One turn moves every row onto another: examples first, then more rows asked
Q_433: [ -1.3  24.5 -22.7  31.2  -7.2   2.8  -2.3  -5.0 -56.8  12.5  -9.5  20.4
 -23.5]
Q_505: [  2.3   9.7  40.2 -30.1   1.3  -1.2   5.4  20.7  -6.2 -12.8  -3.6   6.9
  11.1]
Q_868: [ 30.7 -26.4  -6.9 -18.6 -18.4  -3.6  -7.9 -13.8  15.8   7.9 -20.9  -6.8
  -5.2]
Q_958: [ 33.5  -0.4  19.7   6.9  -5.9   2.0  -3.1  33.1  31.7 -15.4  11.0   2.9
   0.3]
Q_15: [ -1.1  37.5 -21.8  37.1  -2.8  -0.4   1.8   8.3 -45.0   9.6  18.3  15.3
 -27.4]
Q_578: [ -6.7  42.3 -22.9  22.1  -5.0   3.7   6.3   5.1 -43.2   1.4  17.7  26.6
 -32.4]
Q_17: [ 28.3   4.8  17.1  -5.9  -6.9   5.8   3.7  30.2  33.9 -25.8  11.7  13.3
  -6.2]
Q_661: [ 19.0  21.8 -40.2  41.9  14.5 -22.1  -1.6 -16.7   5.2  17.9  14.9  22.2
  -0.4]
Q_774: [ 16.1 -12.3 -28.7   9.5  24.2  14.4   4.4  28.3 -15.8  20.4 -38.1  -3.2
  11.9]
Q_579: [  7.7  29.7 -28.9  22.6  12.1  -1.0  -1.0 -13.7   2.1 -17.1 -19.6  60.8
  -1.0]
Q_884: [ 25.4 -20.4  -7.2 -33.2 -19.8  -0.1  -2.4 -17.6  18.6  -0.8 -19.3   2.7
  -9.4]
Q_882: [-10.3  -5.9 -36.4  -5.2   9.3  27.0   8.7  18.2  -8.5 -10.1 -49.9  13.7
   3.7]
Q_465: [ 6.3  2.4 41.5 -7.4  0.3 -4.5 -1.8 22.5 -9.5 -0.8 -8.0 -7.5 18.8]
Q_832: [ 32.8  29.4 -22.7  23.2  30.6 -11.4  -0.6  -5.1  -9.5   9.1  -4.0  52.4
   1.2]
Q_272: [-19.6  -1.3 -45.1  26.9   2.1  14.8  11.6  30.5  15.9  -4.3   0.4 -19.3
   2.4]
Q_758: [ -4.5  19.6 -45.7  39.1  -3.0 -10.2  -2.6 -26.5  13.7  -9.1  -0.6  32.4
  -5.9]
Q_617: [ 38.0 -18.0  -4.6 -31.6 -11.3  -6.0  -1.5 -12.2  14.2  10.5 -12.0   0.3
  -8.0]
Q_321: [-15.7   1.3  11.3 -37.4 -18.5  -6.7  10.0  -9.5   2.8  -5.4   7.6 -16.3
  -0.8]
Q_400: [ -9.1   2.8  39.4 -11.3  -9.5   1.5  -2.3  16.6  -3.5 -20.7 -18.0   0.0
  13.3]
Q_169: [  5.1  11.1 -39.8   5.1  25.6   6.7  20.9  39.4   8.4  15.0  23.1 -13.6
  -2.7]
Q_363: [ 21.1  -2.3  17.4   7.5 -14.6   6.3  -3.4  29.1  36.3 -28.5   4.0   5.5
  -2.0]
Q_606: [-18.9  16.0 -47.5 -10.8   9.9  19.6  24.7  28.1  17.8 -16.7  12.5   3.2
 -10.4]
Q_218: [ 13.7  35.3 -42.9  12.0  15.0 -14.0   8.1 -22.9   9.6  -0.6  16.5  44.6
 -11.0]
Q_974: [-11.7  -7.4  14.0 -15.7 -20.6 -11.8   1.1  -8.1   1.0   4.4   4.6 -29.8
   7.0]
Q_490: [ -7.6  30.5 -24.9  16.6  -7.9   6.4   1.0  -7.7 -53.2   2.4  -8.8  30.8
 -28.5]
Q_907: [-13.9  34.7 -22.5  38.5 -12.4   5.7   0.0   2.3 -40.9  -3.7   8.3  18.0
 -28.3]
Q_70: [  0.3   0.8  14.6 -32.5  -6.1 -13.8  10.0  -4.3  -1.7  12.4  15.6 -23.1
   4.3]
Q_144: [ 17.2  16.7 -24.2  52.4  12.3  -9.2 -11.6 -10.7  -1.7   1.4 -21.5  39.5
   7.2]
Q_517: [  5.6  30.5 -21.5  16.8   1.1   2.3   1.1  -3.2 -58.8  15.0  -0.6  27.1
 -26.9]
Q_685: [ 14.4   4.0 -31.8 -27.8  32.0  18.0  17.9  27.7 -15.5   7.9 -28.4  20.5
  -0.1]

Q_882 turns into Q_272
Q_661 turns into Q_832
Q_958 turns into Q_617
Where do these go?
Q_490 turns into Q_907
Q_70 turns into Q_505

One turn moves every row onto another: examples first, then more rows asked
Q_539: [-32.6  25.3   5.6  -5.0 -38.8 -39.9   5.9  23.1  49.7   0.7  41.8  53.6
  35.7 -25.0 -14.2  -3.8 -15.1 -73.5]
Q_533: [-31.7 -23.1 -55.3  -0.4 -33.9 -15.0   3.4  26.4  34.2  34.7  10.9  15.1
 -21.3 -20.5  10.8  17.7   4.8 -74.0]
Q_402: [ -2.1   7.6  25.2 -33.4  10.4 -25.8 -15.8  -4.3  34.1 -15.1   9.4  24.2
 -12.1  -2.4  62.0  -3.3   9.4 -68.5]
Q_953: [ -9.4  -4.8 -13.9 -26.3 -37.6 -25.8 -26.9  16.1  15.7  18.4  13.8  -9.4
  -8.0 -25.3  60.5  25.7 -10.3 -41.4]
Q_598: [-18.4  45.9 -20.5  -1.7 -24.8  -2.6  15.4   1.2  56.5  13.3   8.4  54.9
   9.1 -37.1  12.6  22.6 -34.0 -27.9]
Q_676: [  3.5  17.7   8.5 -15.1 -21.7  -4.2  -0.9  27.0  51.9 -22.0  29.6  53.4
  22.1  34.3  10.8  -2.1 -11.4 -42.2]
Q_3: [  3.6  18.9 -23.5 -30.0 -40.3 -30.2 -43.5  21.0  14.9   6.1  14.7  19.2
  -2.9  -5.3 -16.9  23.6 -19.2 -53.7]
Q_270: [-24.4 -16.0   6.5 -35.2 -15.7 -35.0   8.5  37.0  43.3   2.7 -18.3 -14.3
 -16.1   3.8  42.3 -11.1 -20.9 -50.0]
Q_528: [-33.2  10.6 -20.0 -15.2   9.7  -2.6 -23.0  25.1  36.4  41.3  29.7  -8.4
 -27.5 -19.6  38.4 -10.8   5.8 -69.7]
Q_902: [-14.1  59.8  10.6 -40.9   7.2   6.7   1.4  24.9  55.1   9.3   7.8   9.7
   5.0  -1.6   7.9   6.4  -6.5 -45.7]
Q_96: [ 22.5  41.3   0.5 -16.2 -24.3 -13.3   9.6  30.0  48.4  15.7  29.4  -6.5
  -3.0 -33.7  13.6  12.2 -41.6 -60.2]
Q_519: [-27.7 -18.6  -7.2  10.3 -10.0   0.9   1.3   8.2  47.1  17.9 -23.2  70.2
  -6.1 -22.1  34.9 -18.0 -13.7 -80.0]
Q_983: [ 11.3  39.1 -19.5 -12.7 -23.0  -0.2  -0.9  33.0  39.4  37.5   7.5  56.6
 -19.2 -14.9   7.7  23.6 -22.8 -80.7]
Q_198: [-21.9 -18.9  32.6  -8.2 -16.9  -9.3  16.4 -13.1  56.4 -12.3  10.0  36.1
   8.6  -1.5  19.1 -39.7 -30.5 -64.8]
Q_207: [-43.6   8.2  -0.7 -15.9   9.9 -42.0   2.0 -25.3  48.2   5.3  -4.9  32.4
  19.4 -17.2  49.9  -9.2 -15.2 -31.8]
Q_640: [ 10.1  41.2  -1.9  -7.8 -17.2 -25.2 -10.4  26.9  16.6 -41.1  28.4  19.7
  -4.7 -28.1  21.5  -4.8   5.4 -39.5]
Q_114: [-24.3  -1.2 -32.4 -11.1 -15.5  13.1  -8.1  40.0  48.8 -11.0  29.8  36.9
   9.3 -37.0 -17.5  38.5  -9.7 -56.7]
Q_450: [  0.2 -11.9  19.9 -21.2 -16.9 -32.0   1.9   7.2  58.4 -17.7  32.6  19.8
  13.1   4.2  51.9 -23.4   8.6 -83.6]
Q_588: [ -1.8 -25.6 -27.7  -9.4 -31.5 -18.7 -11.7   5.5  63.0  49.0  32.5  26.3
  -8.6 -42.1  30.5 -16.8 -41.6 -58.2]
Q_605: [-15.0  40.3   3.7 -15.8 -29.1 -32.5  30.9  18.2  61.8  -5.6 -25.4  32.2
  -0.1  -5.5  -9.6   2.7 -25.9 -57.8]
Q_196: [  6.0  -1.4  -9.8 -28.1 -28.5 -10.1 -27.4  15.5  -0.9   9.0  22.2  21.0
   1.0  -4.0  68.7  -9.0  10.5 -50.5]
Q_329: [-14.8 -24.8 -55.3  -1.0 -30.2 -22.5 -10.0  -2.1   3.5   4.9  17.5  10.0
 -20.5 -26.1  22.3  12.8 -13.0 -49.7]
Q_824: [-53.4 -14.7 -23.4 -22.1 -19.8  -6.3  15.4  -1.3  56.2  34.4  32.0  54.9
   9.6 -34.9  -1.5 -29.9  -3.7 -48.4]
Q_751: [-61.3 -29.9 -31.8 -37.9 -26.4 -20.3  -4.0   9.0  38.7  10.9  13.2  48.7
 -13.8 -31.8  -9.8  -2.3  -4.9 -66.8]
Q_963: [-63.0 -19.9  18.0 -15.6 -24.7   0.1  -2.6  -6.0  68.0  -6.4  33.3  26.3
  25.1 -12.0  14.7 -17.3 -14.5 -63.5]

Q_539 turns into Q_114
Q_196 turns into Q_450
Where do these go?
Q_902 turns into Q_605
Q_528 turns into Q_270
Q_533 turns into Q_953

